A = 209	120	117	130
Give the 4th entry from the end.
209
Give the third entry.
117
The first entry from the right: 130

Questions about the matrix below. Rows and columns are numbered from 0.
1) Give the entry in the top-left corner.
2) Give the entry in row 2 and column 0.
3) Give the maximum.
4) Give the entry directly below 102.
5) Give the entry just right of the smallest entry.
6) Give the entry at row 1, column 0.
7) Give the bottom entry of the column that holds the largest entry.
8) Give the entry in row 1 and column 1.
[[141  56 175 122 204 169 109  88 142  24]
 [165 124 180 136 157 173 162 106 134  86]
 [157 151 162 136 132 167 172 114 119 110]
 [157 149 138 130 112 149 160 126 119 125]
 [141 156 137 134 108 151 168 118 105 134]
 [136 162 122 132 100 131 164 118 111 148]
 [136 172 111 128  74 123 147 110 115 151]
 [124 167 105 135  65 125 131 125 117 165]
 [132 174 103 112  57 111 132 123 112 158]
 [135 178 100 121  54  94 132 121 109 166]
 [112 183 105 124  46  92 150 122 113 173]
 [118 180 102 120  35  81 126 114 101 180]
 [127 183  87 108  20  93 141 122 115 188]]
1) 141
2) 157
3) 204
4) 87
5) 93
6) 165
7) 20
8) 124

X = [172 185 122  50  60 154 220  74  70]
The third entry from the left -> 122
Which number is the 1st entry? 172
The third entry from the right -> 220

136	134	117	123	123	133	138	120	127	129	122	125
161	175	92	61	70	145	206	78	81	127	100	70
102	93	173	175	169	114	68	170	157	123	157	164
138	137	117	118	120	134	143	117	123	129	121	121
115	109	145	154	151	121	97	149	146	128	140	150
123	117	131	146	143	126	111	138	142	129	132	145
120	121	138	136	135	123	115	138	131	127	135	133
120	119	150	139	138	124	111	141	133	124	140	133
136	132	116	126	126	133	136	121	130	130	122	129
173	190	83	42	53	152	230	62	68	126	92	52
115	110	144	152	149	121	99	147	144	127	140	148
143	150	107	97	101	135	165	104	107	129	113	102
Counting starts at 0.
The bottom-right entry?
A: 102
The entry in row 0 and column 2 is 117
The entry at row 1, column 0 is 161
The entry at row 0, column 1?
A: 134
The entry directly above the largest entry?
A: 136
The entry at row 2, column 0 -> 102
The entry in row 2 and column 2 is 173
The entry in the bottom-left corner?
A: 143
The entry in the top-left corner: 136
The bottom entry of the column that holds the largest entry is 165
The entry directly below the largest entry -> 99
The top-right entry?
A: 125
The entry at row 1, column 1 -> 175
The bottom entry of the column that holds the smallest entry?
A: 97
The entry just left of 206 is 145
The top entry of the column that holds the largest entry: 138
The top entry of the column that holds the smallest entry: 123
The entry just left of the smallest entry?
A: 83
The smallest entry?
A: 42
The entry directly below 42?
A: 152

164  114  125  124  167  165  114  105  160  142  117  129  148  141
158  131  106  131  162  146  131  172  113  162  134  147  182  109
 99  134  129  145  126  145  134  120  161  115  139  123   96  138
128  138  138  149  116   92  138  110  110  121  140  116  119  105
135  105  106  128  108  107  105  127  124  127  129  114  107  151
116  140  121  117  133  144  140  117  102  138  130   96  121  117
121  210  187  111  125  121  210  174  100  194   83  120  126  134
103  202  174  114  116  122  202  127  142  169   59  105  143  143
175  141  152  121   48  180  141  140  137  113  161   91  157  115
127  125  116  129  109  119  125  135  127  124  124  113  114  154
124  126  131  119  133  129  126  149  111  101  117  113  128  134
117   93  130  113  120  158   93  122  139  134  100  146  127  127
170  136  157  132   46  183  136  115  148  111  163   86  144  133
Rows and columns are numbered from 0.
The top-left entry is 164
Which number is the entry in row 0 and column 1?
Answer: 114
The entry in the bottom-right corner is 133
Which number is the entry in the top-right corner?
Answer: 141
Which number is the bottom-left entry?
Answer: 170
Which number is the entry just right of 101?
Answer: 117
The entry in row 0 and column 2 -> 125
Which number is the top entry of the column that holds the smallest entry?
Answer: 167
Which number is the bottom entry of the column that holds the smallest entry?
Answer: 46
Which number is the entry directly above the smallest entry?
Answer: 120
The entry in row 2 and column 0 is 99
Which number is the entry at row 2, column 1?
Answer: 134
The entry just right of the smallest entry is 183
The entry in row 1 and column 0: 158
The entry just left of 172 is 131
